Look-ups in named tables: a row name and a column name give one cell, copied from the table.

Sosiku =
,Relim,Led,Sosol,Tosine,Rufozul,Galu,Mivezir,Romo,Sata
Fev,-0.48,-0.52,-0.47,0.36,0.36,0.28,0.25,-0.90,-0.10
Riz,0.50,-0.16,0.16,-0.77,0.24,-0.04,-0.52,0.03,0.32
Marip,-0.42,0.03,-0.18,-0.01,-0.68,-0.41,-0.13,0.04,-0.47
Duvora,-0.20,-0.18,-0.74,-0.05,0.25,-0.44,0.36,0.81,-0.56
Fekov,0.01,0.15,-0.05,-0.46,-0.60,-0.59,-0.33,0.65,-0.37
Moniza,-0.10,-0.39,-0.07,-0.08,0.27,0.25,-0.15,-0.84,0.19
Zal,0.25,-0.38,0.12,-0.43,0.41,0.32,-0.42,-0.81,0.45

Romo of Fev is -0.90
Mivezir of Marip is -0.13
Galu of Fev is 0.28
Mivezir of Moniza is -0.15
Rufozul of Marip is -0.68
Relim of Riz is 0.50
Mivezir of Duvora is 0.36

Nodo =
|  | Mokile | Tes | Repe | Gavumor | Zoreba | Fupilev | Zub | Bupok | Mas | Kobor |
|---|---|---|---|---|---|---|---|---|---|---|
| Zev | 98 | 147 | 146 | 123 | 132 | 163 | 159 | 100 | 54 | 57 |
| Fuzise | 148 | 129 | 94 | 82 | 110 | 149 | 153 | 116 | 80 | 89 |
| Burem | 142 | 124 | 132 | 139 | 112 | 84 | 103 | 96 | 156 | 181 |
| Gov | 142 | 128 | 99 | 81 | 96 | 133 | 163 | 160 | 129 | 92 |
| Vopumi | 179 | 158 | 121 | 82 | 90 | 84 | 103 | 147 | 176 | 174 |
| Gasun | 104 | 103 | 88 | 65 | 111 | 181 | 209 | 173 | 103 | 62 |
| Mone | 198 | 174 | 97 | 65 | 93 | 160 | 172 | 107 | 54 | 57 |
| Moko | 101 | 107 | 121 | 121 | 108 | 99 | 108 | 134 | 156 | 150 |
| Suz | 169 | 165 | 113 | 72 | 90 | 139 | 158 | 121 | 73 | 78 |
| Zapago | 98 | 103 | 91 | 136 | 165 | 166 | 126 | 96 | 65 | 93 |
| Buz | 169 | 136 | 88 | 65 | 99 | 150 | 162 | 123 | 79 | 83 |
| Pogake | 140 | 170 | 148 | 107 | 90 | 103 | 110 | 97 | 93 | 126 |

Burem, Gavumor -> 139
Gasun, Zub -> 209
Moko, Kobor -> 150
Fuzise, Gavumor -> 82
Pogake, Mokile -> 140
Suz, Gavumor -> 72
Zev, Repe -> 146
Mone, Bupok -> 107

Nuf =
,Dabi,Ton,Rulag,Mono,Nafepev,Bof
Degu,78,216,76,92,168,119
Pofot,82,188,77,154,232,88
Fiv,140,132,131,213,169,134
Musag,20,229,6,168,224,63
Kiv,217,111,210,209,125,189
Tep,115,189,95,96,173,141
Vib,74,209,40,162,223,97
Nufiram,40,221,22,172,250,62
Muv,91,212,68,114,161,133
Lel,171,114,194,208,182,132
Pabisuk,66,192,85,150,207,82
Paf,172,115,195,213,175,135

Bof of Musag: 63
Mono of Paf: 213
Ton of Nufiram: 221
Nafepev of Lel: 182
Nafepev of Pofot: 232
Mono of Pofot: 154
Ton of Vib: 209
Dabi of Musag: 20
Bof of Fiv: 134
Nafepev of Fiv: 169
Bof of Lel: 132
Ton of Paf: 115
Nafepev of Paf: 175
Mono of Musag: 168

Table Sozubi
	Reni	Voso	Nas	Tanuk	Dulagiz	Fadalim	Feram
Kek	-4.48	-26.59	-12.19	-23.67	-48.35	-17.26	-45.45
Kudasok	30.55	29.40	57.69	18.07	20.39	49.76	-29.26
Kidi	-1.53	54.00	21.58	29.86	61.26	39.31	71.75
Faz	-7.56	68.61	-31.23	-6.57	23.99	4.54	-60.28
Zapusu	19.22	54.39	24.32	31.62	66.78	29.99	59.34
Sigedo	24.25	-20.06	-6.28	-22.16	-29.50	-16.72	-17.10
Tidose	40.13	29.02	46.57	16.38	17.33	42.72	-31.80
Zufe	-6.04	29.25	37.16	15.18	13.47	47.03	-40.48
Rolik	-1.36	-25.53	-26.26	-21.32	-42.18	-29.49	-40.52

What is the Fadalim of Faz in Sozubi? 4.54
What is the Voso of Kek in Sozubi? -26.59
What is the Fadalim of Zapusu in Sozubi? 29.99
What is the Tanuk of Tidose in Sozubi? 16.38
What is the Dulagiz of Kidi in Sozubi? 61.26
What is the Reni of Kudasok in Sozubi? 30.55
What is the Voso of Kudasok in Sozubi? 29.40
What is the Reni of Tidose in Sozubi? 40.13
What is the Nas of Zufe in Sozubi? 37.16
What is the Nas of Kidi in Sozubi? 21.58
What is the Dulagiz of Faz in Sozubi? 23.99
What is the Fadalim of Kidi in Sozubi? 39.31
What is the Feram of Sigedo in Sozubi? -17.10
What is the Feram of Kudasok in Sozubi? -29.26
Which row has the largest Reni? Tidose

